[[115 131 124 114 108 138 147]
 [123 124 131 108 106 125 119]
 [128 136 119 136 149 139 129]
 [122 127 124 141 138 149 138]]
:
[[128 136 119 136 149 139 129]
 [115 131 124 114 108 138 147]
 [122 127 124 141 138 149 138]
 [123 124 131 108 106 125 119]]

[[125 129 138 137 127 131]
 [133 140 114 129 119 139]
 [137 118 116 135 133 128]
 [124 117 136 133 133 140]
 [133 120 121 130 130 135]
 [136 123 119 131 132 106]]
:
[[133 140 114 129 119 139]
 [125 129 138 137 127 131]
 [136 123 119 131 132 106]
 [133 120 121 130 130 135]
 [137 118 116 135 133 128]
 [124 117 136 133 133 140]]

[[143 116 128 131 119 120 130 128 126 121 138 119 128 139]
 [112 137 128 128 131 136 124 131 128 128 138 155 128 123]
 [155 125 139 128 128 122 137 145 146 116 137 114 130 123]]
:
[[112 137 128 128 131 136 124 131 128 128 138 155 128 123]
 [155 125 139 128 128 122 137 145 146 116 137 114 130 123]
 [143 116 128 131 119 120 130 128 126 121 138 119 128 139]]

[[142 118 142 127]
 [109 111 143 146]
 [154 150 135 123]
 [109 133  98 121]
 [141 109 124 119]]
:
[[154 150 135 123]
 [109 133  98 121]
 [142 118 142 127]
 [109 111 143 146]
 [141 109 124 119]]

[[110 124]
 [151 120]
 [122 149]
 [119 103]
 [132 155]
 [105 110]]
:
[[132 155]
 [122 149]
 [110 124]
 [151 120]
 [105 110]
 [119 103]]

[[122 132 123 152 128 132]
 [104 110 133 136 113 116]
 [117 121 136 124 130 114]]
:
[[122 132 123 152 128 132]
 [117 121 136 124 130 114]
 [104 110 133 136 113 116]]

[[118 128 140 130 135 131 130 120 125]
 [115 133 136 133 132 135 133 124 131]
 [113 135 129 131 128 129 140 136 126]
 [123 101 108 109 134 139 116 105 134]
 [132 146 129 140 118 121 138 152 124]
 [146 132 133 132 121 117 122 139 124]]
:
[[132 146 129 140 118 121 138 152 124]
 [113 135 129 131 128 129 140 136 126]
 [115 133 136 133 132 135 133 124 131]
 [146 132 133 132 121 117 122 139 124]
 [118 128 140 130 135 131 130 120 125]
 [123 101 108 109 134 139 116 105 134]]
---
[[143 140 119]
 [102 120 114]]
:
[[102 120 114]]

[[125 122 132 130 121 121 125 123 128]
 [116 149 128 145 109 137 111 123 131]
 [109 113 139 136 144 147 138 128 149]
 [138 134 125 135 109 134 114 123 114]
 [120 113 131 140 111 128 149 128 132]
 [110 131 120 140 131 132 125 124 135]]
:
[[116 149 128 145 109 137 111 123 131]
 [138 134 125 135 109 134 114 123 114]
 [110 131 120 140 131 132 125 124 135]]

[[131 138 146 149 128 119 113 134 124 128 104]
 [108 110 127 140 121 143 112 122 136 124 117]
 [103 125 126 147 143 119 121 129 131 133 118]]
:
[[108 110 127 140 121 143 112 122 136 124 117]]

[[121 146 152 131 145 124 147 153 129 149]
 [113 141 153 116 147 124 146 151 141 149]
 [120 129 130 115 114 146 135 109 128 127]
 [119 129 144 108 138 125 136 147 151 139]
 [127 107 111 113 124 126 111 114 145 111]
 [115 135 118 139 136 127 131 111 105 129]]
:
[[113 141 153 116 147 124 146 151 141 149]
 [119 129 144 108 138 125 136 147 151 139]
 [115 135 118 139 136 127 131 111 105 129]]

[[147 115 116 131]
 [150 112 114 132]]
:
[[150 112 114 132]]

[[129 144 133 120]
 [126 115 115 127]
 [129 110 134 121]
 [132 149 118 129]
 [130 147 128 149]
 [140 131 129 148]]
:
[[126 115 115 127]
 [132 149 118 129]
 [140 131 129 148]]

[[129 128 135 152 141 118 132]
 [122 115 128 119 118 148 139]
 [139 117 133 132 116 136 144]
 [145 140 124 131 124 111 130]
 [135 140 119 123 135 106 124]]
:
[[122 115 128 119 118 148 139]
 [145 140 124 131 124 111 130]]
---
[[121 125 114 124 109]
 [106 102 133 108 127]]
:
[[121 125]
 [106 102]]

[[151 128 124 127 132]
 [112 127 132 130 124]
 [130 124 128 132 128]]
:
[[151 128]
 [112 127]]

[[113 113 143]
 [116 131 124]
 [121  99 156]
 [ 98 116 148]]
:
[[113 113]
 [116 131]]

[[135 139 121]
 [132 123 147]
 [106 143 118]
 [116 119 118]]
:
[[135 139]
 [132 123]]

[[139 100 115 138 138]
 [120 131 149 143 145]]
:
[[139 100]
 [120 131]]

[[125 134]
 [109 102]
 [140 130]
 [120 148]]
:
[[125 134]
 [109 102]]

[[130 146]
 [138 100]
 [158 113]
 [120 109]
 [132 126]]
:
[[130 146]
 [138 100]]
---
[[108 125 146 151 129 109 109 128 146 147 126 109]
 [128 148 151 126 108 108 131 147 143 124 108 112]
 [130 108 108 128 153 149 127 111 114 130 149 144]
 [124 144 147 130 110 109 127 146 148 128 109 109]
 [151 141 128 112 105 129 150 147 124 103 111 133]
 [150 129 109 107 129 150 147 127 110 112 131 152]
 [146 149 132 110 107 126 143 149 128 107 109 129]
 [112 107 126 145 148 128 108 110 130 148 144 125]]
:
[[108 125 146 151 129 109 109 128 146 147 126 109]
 [130 108 108 128 153 149 127 111 114 130 149 144]
 [151 141 128 112 105 129 150 147 124 103 111 133]
 [146 149 132 110 107 126 143 149 128 107 109 129]]

[[101 136]
 [133 126]
 [126 129]
 [152 120]
 [128 127]
 [115 132]
 [137 126]
 [142 124]
 [151 120]
 [ 99 138]
 [111 134]
 [144 123]]
:
[[101 136]
 [126 129]
 [128 127]
 [137 126]
 [151 120]
 [111 134]]

[[125 130 150]
 [127 131 146]
 [125 122 141]
 [125 112 136]
 [107 134 123]
 [136 137 137]
 [131 130 130]
 [133 120 117]
 [138 125 146]
 [130 133 137]
 [131 131 128]]
:
[[125 130 150]
 [125 122 141]
 [107 134 123]
 [131 130 130]
 [138 125 146]
 [131 131 128]]

[[108 128 113 150 138 118]
 [138 132 140 120 117 118]
 [148 121 133 127 124 136]
 [127 105 111 106 113 127]
 [147 141 132 135 117 105]
 [147 142 114 145 129 147]
 [151 108 149 111 129 109]
 [104 129 134 129 116 137]
 [117 112 118 108 135 144]
 [128 135 151 109 107 119]]
:
[[108 128 113 150 138 118]
 [148 121 133 127 124 136]
 [147 141 132 135 117 105]
 [151 108 149 111 129 109]
 [117 112 118 108 135 144]]

[[142 123]
 [122 112]
 [125 129]
 [101 119]
 [126 157]
 [132 122]
 [141 134]
 [131 124]]
:
[[142 123]
 [125 129]
 [126 157]
 [141 134]]

[[123 119 131]
 [125 124 129]
 [127 119 115]
 [127 134 126]
 [116 122 138]
 [125 139 136]
 [129 122 129]
 [123 130 130]
 [152 122 120]
 [140 137 113]
 [127 120 131]
 [134 134 124]]
:
[[123 119 131]
 [127 119 115]
 [116 122 138]
 [129 122 129]
 [152 122 120]
 [127 120 131]]

[[149 124 118 120 123 105 120 116]
 [136 121 136 144 151 149 152 135]
 [116 124 132 119 102 155 107 144]
 [134 117 110 128 133 101 156 133]
 [107 146 120 115 126 123 139 139]]
:
[[149 124 118 120 123 105 120 116]
 [116 124 132 119 102 155 107 144]
 [107 146 120 115 126 123 139 139]]

[[111 138 142 114 144 143 129 123 138 153 131 138 119]
 [122 130 144 135 155 125 153 130 141 137 107 154 122]
 [130 144 122 117 125 123 126 123 130 139 122 134 121]
 [123 143 124 133 132 139 123 154 127 157 125 147 123]
 [113 117 124 123 130 136 145 148 140 137 108 137 122]
 [126 132 135 153 149 133 151 122 149 137 139 152 144]
 [106 130 139 116 153 123 140 144 126 157 111 151 125]]
:
[[111 138 142 114 144 143 129 123 138 153 131 138 119]
 [130 144 122 117 125 123 126 123 130 139 122 134 121]
 [113 117 124 123 130 136 145 148 140 137 108 137 122]
 [106 130 139 116 153 123 140 144 126 157 111 151 125]]

[[122 123 138]
 [ 98 109 144]]
:
[[122 123 138]]
---
[[134 124 141 136]
 [112 132 138 130]
 [154 114 118 136]
 [144 122 135 138]
 [128 125 125 123]]
:
[[132 138]
 [114 118]]

[[112 139 131 135 137]
 [115 141 121 124 121]
 [126 125 151 128 136]
 [125 134 129 122 124]]
:
[[141 121]
 [125 151]]

[[118 130 124]
 [139 156 135]
 [144 105 140]
 [125 123 123]
 [146 132 142]]
:
[[156 135]
 [105 140]]

[[130 128 102 133 121]
 [151 109 135 113 136]
 [138 121 143 133 117]]
:
[[109 135]
 [121 143]]

[[148 124 129]
 [108 132 122]
 [124 136 130]
 [112 105 127]]
:
[[132 122]
 [136 130]]

[[149 139 137]
 [104 133 108]
 [114 105 135]
 [116 104 137]
 [118 141 116]]
:
[[133 108]
 [105 135]]

[[141 113 146 148 151]
 [127 141 117 124 108]
 [113 114 121 109 144]]
:
[[141 117]
 [114 121]]

[[132 101 152]
 [155 106 122]
 [154 125 104]
 [150 100 133]]
:
[[106 122]
 [125 104]]
